In the data rows, the value 128 means zero.
Each pair is two rows. How far apart are they, by a hidden measure? 0 means very close, and 30 very far. Two or three weighted sums of its numbers give each row a place; it is the straight-line distance between the places.
[118 106 117  95 103 121 132 119  85 132  85 134 119 148 125 134 144 131
 127 120 130 126]
[111 100 120  89 115 131 123 133  97 142  84 130 110 122 112 107 114 129
 119 153 137 142]: 3
[113 113 114  96 109 133 107 135  89 149 100 124 126 117 123 109 123 110
 116 138 144 153]
[118 107 118  89 108 135 104 151  82 158 125 132 131 126 137 129 109 138
 118 128 127 128]: 2
[124 109 116  85 118 156 106 151  86 145 121 124 148 114 134 129 114 146
 127 118 106 128]
[126 104 107 113 139 161 128 185 100 105 117 140 109 128 143 133 124  99
 157 128 127 119]: 12
[123  95 115 139 115 166 132 133  72 117 121 116 127 121 123  98 127 139
 118 125 125 127]
[125 100 137 142  96 120 110 140  95  90  95 118 105 114 127 142 142 138
 122 138 136 117]: 4
[121 109 134 141  94 100 126 178 106 105 133 123 145 148 115 128 120 136
 122 126 129 123]
[124 125 112 105 103 100 124 128  85 149 124 140 120 119 127 112 128 132
 119 136 130 115]: 2
[107 128 127 108  82 114 174 152 113 152 129 148 140 126 111 124 119 126
 135 119 133 104]
[113 134 132 122  78 123 164 156 110 131 152 109 122 125 110 120 136 115
 117 126 140 116]: 4
[104 116 135 122  94 121 185 134 100  94 112 121 136 141 146 128 137 120
 125 133 118 123]
[ 96 112 140 127 112 127 154 134 123  83 116 100 128 119 148 133 140 117
 128 142 122 124]: 3
[ 96  94 148 115 130 146 130 131 117  96 124  95 107 120 129 106 120 127
 142 131 129 142]
[ 91  86 144 123 131 147 145 146 125 123 122  85 118 110 112 109 137 123
 133 107 124 144]: 3
[ 81  89 149 128 138 158 136 137 140 117 132  89 119 120 140 118 118 108
 143 131 135 128]
[ 90  88 144 121 134 175 122 146 144 129 146 102 129  93 140 113 130 119
 126 110 103 145]: 5
[ 82  80 148 110 142 174 133 151 160 122 149  94 130  89 129 122 120 100
 143 118 120 140]
[ 80  90 147 117 147 162 127 139 163 131 153 113 153  89 125 104 128 111
 127 121 123 135]: 1
[ 77  78 153 112 138 183 135 142 165 128 168 103 146 112 123 108 137 111
 139 119 132 137]
[ 77  80 154 120 152 176 121 141 181 117 171 121 130 110 128 134 106 117
 132 131 124 123]: 2
[ 80  79 143 104 138 184 136 134 192 152 201 130 161 105 127 130 109 132
 111 131 132 120]
[ 83  85 156 119 137 163 144 111 197 145 150 152 118 151 115 137 108 142
 117 141 148 110]: 3
[ 81  89 148 118 134 161 143  92 201 139 120 173  85 168  98 136 112 142
 104 144 136 127]
[ 70  99 134 119 147 116  82  63 110 154  72  95 143  79 165 120 129 135
 112 147 139 124]: 8
[ 87 119 112 164 181 129 157 134 126  98  86 153  91 100 156 125 115 152
 112 111 107 131]
[101 138 146 180  97  81 119 141 104  92  95 162 140 104 113 175 141 118
 138 138 133 127]: 5
[121 167 168 135 136  77 163 136 103 154 169 127  75 100 134 165 144  96
 124 134 101 131]
[127 196 165 126  97 165 115 147 140 104  81 100 153 169 154 133  93 115
 135 147 122 110]: 13
[127 198 160 135 109 145 127 157 130 148 130 124 108  92 105 110 130 157
 138 129 134 122]
[130 165 172 124 132 111 169 117  98 107 128 165 156 145 141 129  95  90
  94 127 119 118]: 14
[130 135 171 124 155 101 164  90 112  85 116 151 157 166 160 167 146 117
 126 101 143 137]
[140 130 186 104 171 120 131 101 119  94  90  96  86 134 124 143 171 158
 150 153 117 125]: 3
[108 149 164 129 131 169 100 184 139 160 165 132 144 131 128 123 108 101
 107 110 158 147]
[145 129 167  97 157 172 116 145 113 156 169 194 178 137 140 139 132 145
 127 117 146 122]: 4
[148  99 174 106 158 134 122 192 106 177 179 173 157 142 160 145 155 121
 118 126 129 129]
[134  97 159 122 142 108  87 199 147 187 131 149 176 168 145 130 138 142
 137 137 121 123]: 4
[130  82 140 130 113 131  60 194 153 132 144 179 175 132 137 146 145 127
 113 120 120 135]
[133  97 180 100 172 159 117 160 100 172 172 175 150 104 120 147 141 109
 128 129 136 142]: 4
[121  76 136 148 121 161  61 151 130 130 142 182 135  86 127 143 110 108
 129 125 136 119]
[107  89 112 154 171 190 117 122 113 176 121 110 143 111 118 125 125 120
 125 142 130 146]: 4
[ 95 105 101 122 190 158 102 151 135 103 127 137 112 132 123 136 143 114
 140 129 129 116]
[ 96  96 104 120 184 151  79 142 136 113 154 124 115 141 107 133 133 110
 128 133 117 123]: 3
[ 73 115 108 114 155  99  80  69 112 120 110 116 140 130 134 140 134 145
 132 123 115 127]
[161  88 122 170  67  98  79 155 157  78  84 158 141 106  96 147 122 132
 117 128 124 138]: 6
[172  83 141 146 106  53  88 187 159 123  79 121 141 132 136 112 127 131
 115 131 120 114]
[170  99 178  97 171  55 155 151 127 167 149 103  83 130 149 143 132 124
 140 129 115 129]: 5
[165 135 192  96 169 106 157 109  94 132 165 131 107 117 140 155 141 120
 112 135 126 141]
[174 143 179 103 148 122 139 130 126 123 120 108 126 145 151 121 130 114
 141 122 122 135]: 4
[169 135 190  88 165 111 153 116 119 125 138 118 124 134 129 122 123 131
 132 140 133 146]
[181 137 191 101 152 105 141 134 125 130 112 119 145 137 133 115 116 135
 131 140 146 132]: 3
[163 126 176 120 141 108 116 145 147  90  96 136 164 140 114 110 143 139
 132 116 119 147]
[156 136 168 141 110 120  82 169 162  70  75 131 155 139 122 123 127 132
 123 133 117 128]: 4
[146 145 157 145  97 131  77 162 177  73  88 137 135 132 130 142 142 139
 123 131 131 127]
[152 139 149 162  79 143  75 140 148  87 104 142 117 120 133 137 135 123
 123 142 133 122]: 3
[152 146 140 174  66 128  76 145 165 107 122 132 133 103 120 153 131 127
 115 121 131 125]
[144 150 115 201  84 153 110 108 139 154 164 104 115 120 143 127 121 136
 104 128 139 126]: 5
[148 148 109 195  97 148 127 108 121 170 147 119 120 127 137 128 130 121
 117 123 122 132]
[141 164  94 179 118 156 140 122 131 185 132 112 121 121 116 119 111 121
 139 125 133 117]: 2
[144 152 122 194  84 165 108 117 125 151 151  87 124 158 137 129 123 131
 119 124 136 136]
[153 163 123 201  96 156 119  96 127 162 146 109 135 138 124 137 134 136
 133 118 128 118]: 4
[162 158 131 188  72 164  86 121 156 129 138 119  99 141 125 143 116 127
 137 122 121 118]
[133 156 108 194 109 170 121 113 132 170 148  92 116 124 143 136 124 128
 129 136 122 139]: 1
[136 159 104 195 115 161 138 107 130 172 131 104 128 137 120 131 111 140
 127 133 137 119]
[138 168  89 181 142 160 146 133 146 186 124 113 142 133 116 144 136 123
 126 114 117 128]: 4
[131 178  96 174 142 162 160 149 151 173 116 113 132 118 112 143 136 137
 131 132 130 122]
[125 173  92 165 138 164 145 152 155 152  99 114 138 135 123 134 122 127
 131 121 130 118]: 1
[118 149  93 194 151 134 166 110 112 151 101 112 151 122 122 145 117 150
 143 113 128 135]
[ 95 159  76 148 185 107 150 141 145 102 110 131 123 131 138 129 122 125
 147 116 129 127]: 5
[ 95 159  85 130 161  76  97 113 151 102 148 123 148 144 125 140 129 125
 115 125 124 141]
[103 175  81 112 153  86 105  96 146 112 168 123 136 153 135 142 132 113
 111 125 122 126]: 3
[103 178  77 116 148  96  93 106 156 123 166 112 146 134 136 136 120 149
 122 135 148 133]
[100 183  89 106 136  79  80  99 154 128 156 127 149 121 139 126 112 132
 112 123 134 135]: 3
[ 99 169  92 101 119  64  78  57 154 161 141 154 163 106 149 123 138 136
 130 121 120 126]
[110 180  92 100  97  84  76  67 161 190 128 117 144 122 124 108 129 132
 140 135 119 138]: 1
[151 108  71 165 129 142  95 107 121  89 178 144 104 122 138 119 126 135
 139 126 143 131]
[155  99 167  82 115  75 162 110 180 202 117 154  60 158 113 126 120  93
 140 120 128 137]: 11
[131 164 158  98  81 176 159 125 192  96 140 106 146 138 133 119 119 134
 127 137 130 128]
[ 93 150 139 134  71 109 177 144 166 137 190 112 163  96 137 119 129 115
 133 121 118 134]: 5
[ 85 136 129 137  90  86 198 114 152  92 154 126 171 116 160 129 131 114
 129 124 130 127]
[ 69 104 145 139 117 107 178  91 173  81 133  80 148 108 138 135 165 115
 146 120 125 122]: 1
[ 73  99 149 131 130 133 180  93 178  89 156  81 140  99 150 129 151 110
 137 123 127 132]
[ 77 106 145 139 122 128 191  91 185  74 154  88 135 112 135 120 135 120
 121 129 128 141]: 3
[ 60 105 143 132 117 133 176  94 210 101 149 120 136 143 134 129 135 135
 114 152 137 120]
[ 61  92 146 130 125 156 160  90 203 131 137 134  97 162  89 141 113 151
 108 145 156 128]: 5
[ 27  97 197 142 156  99 214   0 236 158 222  89 121 218 110 192 128 112
 143 107  32  50]
[ 99 165  94 119 128  62  99 107  94 107 200 112 183 141 112 142 107 126
 130 130 114 136]: 26
[167 143 128 168  84 194 112  95  90 121 112  92 127 161 145 122 116 119
 131 142 122 129]
[174  88 164 137 125  42 105 166 147 133 127 120 128 123 139 142 117  95
 131 148 120 127]: 4
[186  84 162 156 103  57  71 147 176 100 116 147 114  88 114 162 108 121
 145 132 151 140]
[186 114 153 139 160  98 152 119 148 163 131 106 146 141 105 139 125 115
 120 125 140 124]: 9
[163 144 168 103 186 116 165 135 143 125 104 134 120  93 143 127 121 140
 126 123 119 123]
[170 112 169 114 133 121 145 129  90 118 163 118  96 116 134 129 126 149
 108 111 128 154]: 2
[156 133 169 106 127 133 128 141  99  94 102 176 158 116  80 119 135 138
 122 122 127 127]
[ 78 136 152 118  80 126 129 211 175  63  32 128 124 109 102  98   0  41
  53 234 116 201]: 4
[130 149 147 128  97 111 137 181 105 142 139  84 111 125 128 125 127 140
 136 118 137 127]
[109 127 134 143 116  76 155 166  96 137 113 115 143 140 129 112 117 133
 143 140 138 126]: 5
[103 122 140 145 119  82 144 145  85 105 101 138 153 143 136 129 130 121
 127 119 117 111]
[104 125 131 156  96  93 146 121  70 102 123 165 132 122 148 137 125 121
 128 127 142 138]: 3
[103 121 123 153 130 106 161 121  70 120 114  89 128 167 144 117 143 121
 133 116 138 127]
[ 95 129 110 157 130  99 168 135  81 128  94 142 151 142 137 151 121 150
 134 119 127 125]: 8
[ 94 123 106  39 131 130  81 160 140 141  35  68 143  64 172 175  29  90
 190 181 202 127]
[101 142 106 140 130 106 164 153 107 117 112 149 134 125 140 126 127 120
 118 126 118 134]: 27
[ 97 149 108 140 133  94 153 161  98 121 132 154 114 139 120 118 135 139
 128 123 125 128]
[110 147 107 136 125  92 144 168  99 122 144 141 121 134 117 117 124 109
 111 140 142 124]: 3
[109 161 104 131 127 101 135 164 107 124 154 145 133 121 113 125 140 116
 123 121 148 133]
[112 160 102 141 122 105 145 168 108 148 137 139 115 105 101 137 117 134
 139 128 124 121]: 5
[128 172 140 159 124 200 125 131 159 156 173  31   0 255 196 158 201 137
 101  29 138  54]
[150 150 130 148  89 164  94 149 120 138 122  95  95 145 139 154 130 115
 111 126 114 127]: 24
[147 147 130 147  77 164 101 151 136 138 132  92 116 121 158 155 146 121
 105 125 135 113]
[145 149 129 163  78 165  94 142 132 129 134  90 100 123 139 134 138 131
 115 129 117 140]: 5
[129 137 118 185  81 102 132 128 101 141 154 153 139 123 130 114 107 124
 138 126 128 121]
[110 126 105 179 118 114 165 101  93 128 136 140 153 140 145 133 113 123
 126 119 137 123]: 1
[118 130 102 180 126 125 190 113  97 138  92 127 139 161 123 137 130 126
 115 122 121 124]
[110 143  94 161 157 110 185 131  98 125 121 143 150 118 117 132 128 120
 132 136 135 126]: 4
[111 140  85 142 167  95 166 123 121 111 114 160 136 145 113 137 113 127
 125 117 121 131]
[104 151  77 127 162  90 139 116 127  97 144 149 154 147 130 131 127 132
 123 140 131 113]: 7
[116 157  77 141 157  92 140 123 124  98 145 156 147 120 124 128 146 120
 118 134 125 131]
[109 163  88 158 160 112 165 145 139 140 123 158 135 118 130 137 124 120
 139 131 141 125]: 4
[106 165  77 146 157 103 146 147 137 133 144 155 139 121 119 128 113 113
 121 122 126 125]
[106 166  74 141 150  88 128 139 135 130 163 152 133 137 119 115 134 128
 108 114 123 115]: 1
[102 170  69 127 146  83 110 132 136 132 161 126 124 128 116 112 115 135
 117 119 118 135]
[105 170  83 111 136  77  99 115 129 144 160 129 149 117 110 120 113 133
 123 125 136 127]: 4
[127 205  79 140 212  92 150 133 105 186  59 170 145  41 108 115 189   9
  88 244 144 152]
[114 185  93 104 129  94  68 137 151 141 145 105 117 126 123 144 119 141
 114 123 140 124]: 26
[109 178  87 103 128  89  78  88 144 151 155 122 148 110 112 115 120 121
 140 132 138 142]
[113  99 129  92  95 138 135 119 101 128  85 127  96 121 106 108 138 145
 141 150 137 101]: 8
[123 106 129 128 111 102 146 167  90 108 104 144 138 159 126 129 122 136
 123 119 123 126]
[140 136 140 101 112 115 135 157  93 151 138  99  90 107 135 142 123 136
 139 134 143 148]: 8
[140 136 157  98 114 161 128 148  88  71 105 107 124 133 140 114  97 137
 127 130 125 138]
[128 156 180 133 138 187 141 144  81 106  98   0 173 104 157 110 213  55
 154 155 135 113]: 21
[107 129 132 123  98 135 149 173  89 123 103 100 126 141 148 165 125 121
 113 119 125 123]
[111 128 151 117 111 131 128 156  85  86  91  80 121 155 147 136 122 126
 128 136 120 132]: 1
[120 113 133 112 135 146 136 136  73  82 116 119 120 112 121 111 146 166
 130 125 155 123]
[112 105 143 113 140 123 133 131  82 115 111 104  92 112 119 148 128 135
 131 138 120 123]: 7
[123 103 145 107 132 162 120 144  77 117 117 123 116  97 108 108 115 137
 127 121 139 113]
[127 112 150 107 142 148 123 151  83 119 113 131 108  96  98  89 111 123
 106 131 128  90]: 5
[121 115 145 112 147 161 113 149  85 104 134 137 131 118  99  99 109 125
 114 116 120 132]
[120  89 149 106 142 140 122 162  93 132 122 110 101 109 113 145 115 114
  96 117 139 124]: 3
[117  85 150 111 148 123 133 168  96 142 116  94  89 109 114 126 113 116
 123 144 110 111]
[109  93 139 126 131 100 127 148 104 115  82  66  96 144 117 112 122 151
 147 137 124 124]: 5
[121  95 150 143 121 104 128 152 104  68  73  95 113 124 116 146 144 133
 118 119 131 123]
[117 100 124 150 110 108 139 109  89  73 103 134 107 138 152 145 136 133
 132 130 125 132]: 2
[116 110 118 158 110 134 151 108  72 119 104 132 129 157 143 134 123 120
 132 118 126 138]
[128 121 113 163 122 129 156 114  78 117 119 129 143 145 141 120 123 121
 131 133 132 121]: 2
[120 119 103 153 124 124 190 123  82 134  94 142 155 138 125 136 152 138
 113 122 118 127]
[117 132 101 162 136 122 162 144 109 128  92 126 145 128 125 140 126 113
 116 118 103 119]: 1
[115 142  88 139 152 100 151 152 125 116 121 154 120 149 134 148 113 127
 124 112 141 130]
[110 161  87 132 142 101 136 167 123 120 153 139 117 107 133 121 136 130
 123 129 136 126]: 3
[125 162  86 119 146 111 118 153 141 133 157 128 125 128 124 132 121 131
 131 133 125 136]
[120 177  86 107 130 112  84 140 133 130 139 112 128 148 134 126 122 136
 125 121 138 132]: 6
[122 158  91  96 130 120  73 131 154 133 146  89 144 141 130 152 135 131
 115 118 126 133]
[127 176  97  91 130 131  83 129 147 125 151 105 135 143 130 135 123 131
 122 142 105 136]: 3
[127 176  94  90 132 121  68 125 152 110 140 122 125 129 142 123 114 141
 128 112 129 141]
[127 163  97  87  96 109  61 100 152 176  98 119 112 129 137 133 135 125
 133 120 134 128]: 2
[133 155 110  70  84 133  79  67 168 191  88 129 122 130 140 133 138 123
 140 122 134 136]
[120 160 108  79  84 127  75  77 166 208 106 125 131 124 137 126 124 110
 135 138 128 142]: 1
[121 167 101  70  87 126  87  68 176 222  76 131 111 120 133 120 130 122
 134 116 144 115]
[143 100 130  99  90 111 171 149 181 133 141 115 129 135 125 129 136 114
 142 116 119 121]: 12
[140  94 118 122  71 142 160 142 177 109 150 129 143 108 139 119 125 126
 127 134 121 133]
[142 102 113 117  69 145 177 131 148 113 156 112 164 105 134 121 124 114
 127 139 126 113]: 1
[140 102 111 115  74 149 173 122 148 110 163 103 152 101 130  97 119 123
 125 133 127 124]
[146 111 107 118  88 166 167 136 146 109 159  98 160  93 130 131 127 103
 133 134 124 134]: 1
[144 115  64 138 156 157 158 163 113 111 107 119 108 113 120 131 113 154
 125 127 122 127]
[156 102  99 118 134  90 127 181 132 113  94 121 114 131 107 131 125 135
 132 130 138 123]: 3
[139 139 124  91 124 139  96 104 116 101 111 127 143 122 119 128 112 126
 125 133 116 137]
[123 151 116 106  97 119 117 131 115 172  99 121 118 130 128 105 134 124
 118 126 122 130]: 7
[ 93 130 116 107 105 107 137  99 114 164  87 157 112 124 140 116 134 108
 145 130 121 129]
[ 93 118 122 112 123 111 129  95  98 158  86 133 116 114 140 102 136 120
 144 153 132 123]: 2
[101 134 117 113 119  96 119  95  85 143 108 135 156 100 144 130 132 127
 111 152 113 123]
[ 48 106 126 133 120 107 153  94 122 108 142 169 188 113 159 164 193 173
 126 135 189 205]: 14
[128  82 122 150 122 188 114 128  71 181 149 144 159 170 156 104 124 143
 128 150 131 132]
[142  99 156 112 157 120 120 190 103 200 160 141 145 157 158 148 133 139
 138 132 129 124]: 3
[122 141 160 102 129 182 109 161 124 144 145 168 177 161 161 124 146 143
 126 139 132 124]
[100 139 144 130 110 141 102 190 102 183 165 173 150 123 152 146 143 128
 123 132 116 119]: 4
[ 74  82 156 126 168 184  84 161 116 176 159 195 164 161 155 145 149 133
 119 128 129 137]
[ 79  85 156 118 165 195  73 182 117 200 173 187 180 137 152 126 137 121
 128 130 139 127]: 3
[ 86  78 160 126 174 193  64 192 121 186 178 184 154 131 111 138 118 113
 134 130 127 111]
[ 56 113 100 140 210 163 102  95  95 217 130 115 176  45 147  79 135 124
  17 189  62 213]: 21
[ 66  93 156 149 176 149 111 128 111 144 109 145 144 142 136 132 133 136
 125 142 146 132]
[ 89 117 145 158 140 139 108 141 116 178 158 168 147 148 150 134 126 112
 154 120 116 128]: 5
[104 128 114 150 113 194 139 152 157 185 209 255  72   0  93  99   9 172
  96 252  50  50]
[ 83 138 158 143 143 184  69 184 132 202 154 125 126 130 144 139 140 124
 125 111 121 122]: 26
[ 93 130 158 138 153 187  83 179 146 168 142 117 126 147 151 152 151 103
 133 134 119 124]
[ 80 132 170 148 154 166  71 145 150 160 126 107 103 145 138 128 127 140
 133 115 104 133]: 8
[ 75 139 171 144 141 158  77 137 144 151 117 103 117 150 125 136 140 110
 115 122 131 138]
[ 66 129 160 164 152 138  97 150 128 176 154 157 112  97 106 113 126 133
 130 130 136 124]: 5
[ 76 131 155 151 135 138 100 141 126 158 120 105  96 107 115 120 145 150
 126 146 137 134]
[ 75 148 153 166 134 107 118 119 125 141 128 124  90 103 110 134 145 143
 128 119 132 143]: 5
[ 79 160 155 170 132 101 125 130 138 159 124  90 102 111 120 143 155 120
 128 114 127 150]
[ 64 144 157 170 129 106 125 127 125 154 116 122  90 116  95 137 143 152
 129 124 132 125]: 4
[ 60 164 154 184 137  71 153 121 112 148 125 130 119 129 104 109 124 149
 150 119 120 126]
[ 66 177 146 188 121  67 165 119 108 157 137 156 142 113  98 103 125 133
 144 138 117 136]: 3
[ 72 181 150 191 109  52 167 108  81 130 151 165 175 144 133  91  97 122
 121 146 121 124]
[ 72 255 123 212  57 123 109 165 169 170 151 212 193  60 118 255 199  36
  45 137 213 146]: 19
[108 223 167 172  90 103 131 154 144 186 154 120 115 113  94 116 123 126
 151 129 130 142]
[132 226 184 143 108 146 130 152 158 175 152  98 117  99  99 127 167 136
 128 119 142 154]: 4
[130 225 184 141 117 123 134 132 147 144 148 149 163 127  97  93  94 139
 151 139 103 120]
[130 227 184 138 118 134 134 123 140 158 154 123 115 110  95 106 124 149
 142 125 132 131]: 5
[155 112 114 175  98 165 112 120 103 122 117 115 116 127 151 140 117 129
 120 121 131 118]
[133 133  89  86 158 135 100 143 130  84 167  99 113 156 106 142 122 128
 135 120 122 133]: 8
[111 132  76 110 144  92 109 162 106 104 176 124 113 151 117 111 123 122
 137 132 143 137]
[113 120  92  98 139 106  91 161  94  80 160 118 125 163  94 131 141 128
 135 106 140 119]: 3
[122 114  99  98 140 119 101 149  89  72 167  91 148 171  87 129 112 117
 135 122 114 111]
[149 115 101  24 103  61 171  66 106  83 253 133 145 180 156 157 149  70
 156 161 166  78]: 14
[109 113 100 117 156 123 134 186 111  74 124 147  93 131 137 121 168 133
 117 132 138 129]
[112 118 107 111 138 113 119 148  86  84 170 115  97 164 103 125 138 116
 133 115 132 122]: 4
[120 123 108 104 144 116 110 142  82 101 156  92 139 167 100 149 119 130
 148 112 128 119]
[112 121 109 103 102 104 118 103  87 151  52 140 124  94 162 108 147 133
 135 137 142 109]: 3
[101 119 114  83 116 105 109 101  66 158  93 109 145  92 166 131 138 149
 104 136 122 137]
[114 110 107  97 131 115 105 109  84 109 119  84 151 129 101 161 123 147
 133 125 109 142]: 6
[102 118 110 108 126 108 105 134  74  87 135 102 129 157 103 142 115 116
 133 125 131 122]
[109 130 110 108 109  97 117 102  72 134 103 117 153 102 151 128 106 160
 118 148 136 115]: 5
[ 98 138 111 113 108  93  97 110  66 139 116 109 162 106 137 145 117 160
 103 121 130 138]
[116 134 179 115 132 135  51 210  30  16 236 195  99 171 158  89  44 108
 101  73 143 202]: 12
[114 161 110 114 110 119  93 153 116 117 181 100 146 144 110 146 100 126
 121 100 116 125]
[136 171 117 104 134 138 100 159 120  98 155 109 110 162 117 140 124 116
 144 125 140 134]: 8
[138 168 120 102 134 146 113 158 141  91 138 135 109 159 132 128 143 107
 139 131 125 122]
[142 167 124 116 140 164 131 170 145  95 117 132 100 142 159 106 122 126
 127 135 121 117]: 2
[154 163 137  96 167 157 151 139 127  86 101 134 111 104 131 146 120 132
 134 126 129 129]
[160 150 137 110 171 157 161 129 122 107 107 156 113 102 125 143 103 150
 121 109 115 102]: 5
[172 141 164 125 128 160 138  87  78 134 159 127 128 147 116 101 140 144
 115 132 126 126]
[164 145 154 119 147 147 156  84  99 136 134 122 155 121  99 139 142 102
 136 127 144 126]: 2
[165 137 163 109 172 143 168 105  98 128 119 132 138 126 100 142 130 123
 131 131 129 115]
[172 120 159 114 162 128 173 105  90 156 123 117 136 135 101 134 119 129
 134 128 135 136]: 1
[175 115 147 125 174  89 176 162 148 178  97 128 150 112 118 140 115 124
 121  99 134 134]
[182 102 152 132 143  87 141 118 130 172 126 100 136 154 129 117 144 125
 121 126 136 143]: 5
[187  96 162 144 125  74 105 127 127 141 142 112 112 155 146 146 118 132
 131 127 136 130]
[173  88 151 143 142  75 128 133 124 152 156  94 115 160 127 115 127 134
 110 127 134 114]: 3
[187 108 169 127 135  84 118 126 132 128 160 137  95 105 142 138 119 154
 132 106 137 110]
[174 115 177 121 145 117 126  93 117 120 169 132 101 118 133 120 118 145
 124 125 120 110]: 4
[182 115 169 132 145  97 124 100 123 129 177 131  77 111 152 130 132 135
 124 119 115 129]
[171  93 137 147 146  71 134 128 155 151 101  91 150 147 108 119 145 134
 127 119 127 145]: 4
[168  85 140 176 105  80  94 132 141 130 125  85 139 142 130  94 144 134
 121 114 118 137]
[186  93 157 153 118  70 114 139 152 138 143 107 118 139 141 106 111 143
 100 120 141 120]: 3
[183  95 161 154 152  81 133 130 152 170 127  93 127 154 126 118 130 127
 137 140 127 138]
[178  87 148 171 114  66  92 122 157 121 129 130 143 135 126 117 137 136
 119 118 118 119]: 5
[190  83 152 153 140  68 115 119 142 170 112  86 150 153 123 104 150 134
 107 116 126 123]
[182  95 151 160 137  80 111 137 150 168 122 105 145 139 123 121 142 136
 129 120 116 118]: 1
[146  83 122 166 103 111  94 122 123  91  98 135 104 120 101 145 135 132
 132 112 134 121]
[141  88 105 165 123 160 119 128 111 128 127 124 133 112 135 136 128 123
 129 128 113 124]: 4
[135  88  97 163 146 167 124 127  97 140 120 138 116 139 128 117 133 127
 131 124 133 131]
[127 100  87 145 166 174 133 148 131 153 108 134 140 138 121 136 130 145
 116 115 110 124]: 4
[112 106  89 148 162 159 134 139 121 133 101 141 136 124 126 132 136 117
 128 134 124 136]
[149  68  66 111 220 137 157 109 176 208  97 184 108 183 182 181 167 193
 176 139 121 148]: 4
[123 114  96 167 145 157 161 102  85 136  88 110 138 137 114 137 141 139
 128 114 127 137]
[122  97 134 162 119 147  98 121  89 100 141 143 125 113 138 132 109 127
 128 136 141 121]: 7
[110  93 145 151 112  90 101 168 136 109  82 132 142 134 101 129 146 121
 112 113 118 128]
[119 114 158 134 149  64 142 154 126 144 100  86 123 151 151 120 117 128
 151 121 137 128]: 9
[121  97 112 111  81 139 148 120  96 139 128 145  88 143 136 102 140 130
 122 131 117 125]
[141 111 105  96  91 145 143 131  84 170  55 139 117 110 124 143 138 134
 143 126 136 144]: 8
[132 116  85  82 116 119 117 139  93 128 107 129 110 105 120 116 121 144
 126 137 135 116]
[132 117  83  83 131 122 117 172 107  99 148 102 123 158 118 127 124 142
 118 130 137 132]: 4
[139 116  91  92 131 139 132 146 101 118 101 120 136 102 122 142 120 146
 126 128 133 129]
[141 106  91 127 112 161 134 110  78 160  98 141 120 140 142 121 129 129
 136 132 133 133]: 9
[145 104 108 134  85 145 139 110 108 146 123 149 113 141 130 143 123 125
 111 129 128 128]
[148 100 111 138  70 150 126 130 131 115 134 144 111 124 124 126 117 125
 117 135 135 120]: 3
[160  89 132 131  79 113 134 157 142  91 125 146 137 116 121 129 119 119
 147 124 115 133]
[148  88 126 125  88 104 122 172 167  97 122 133 153 107 123 131 135 139
 127 134 124 132]: 5
[150  92 147 117  91  87 138 165 167 113 108 128 136 138 122 121 133 141
 116 124 132 113]
[162 100 143 119  96  94 128 169 174 135 107 110 129 120 117 121 138 118
 136 125 118 136]: 2
[154  86 130 130  84  93 136 167 172 107 119 119 132 111 119 126 133 123
 127 140 114 131]
[128 118  74 101 128 143 149 145 154 110 130 136 132 110 120 110 132 141
 128 112 116 147]: 6
[119 105  99  59  93 110 121  90 156 165 109 137 139 123 120 121 139 117
 146 121 120 121]
[121 105 100  62  66 128 151  83 159 164 118 166 113 117 133 103 133 118
 147 111 104 131]: 5
[126  99 114  63  75 117 146  73 177 173 114 172 123 146 124 113 138 109
 152 116 125 141]
[116 112  85  64  81 104 109  78 143 169 103 149 142 118 122 130 115 142
 143 121 126 129]: 11
[132 123  56  66 149 121 100 133 142 111 134 143 120 111 114 131 145 136
 119 141 128 129]
[138 129  60  70 128 116 100  97 149 148  96 152 108 113 131 120 130 111
 125 121 125 112]: 5
[136  99  68 121 109 170 174 100 163 168  86 160 117 140 116 143 144 107
 141 133 126 131]
[139  86 114 145  58 126 113 115 167  98 157 169 126 112 132 128 132 131
 135 111 133 109]: 7
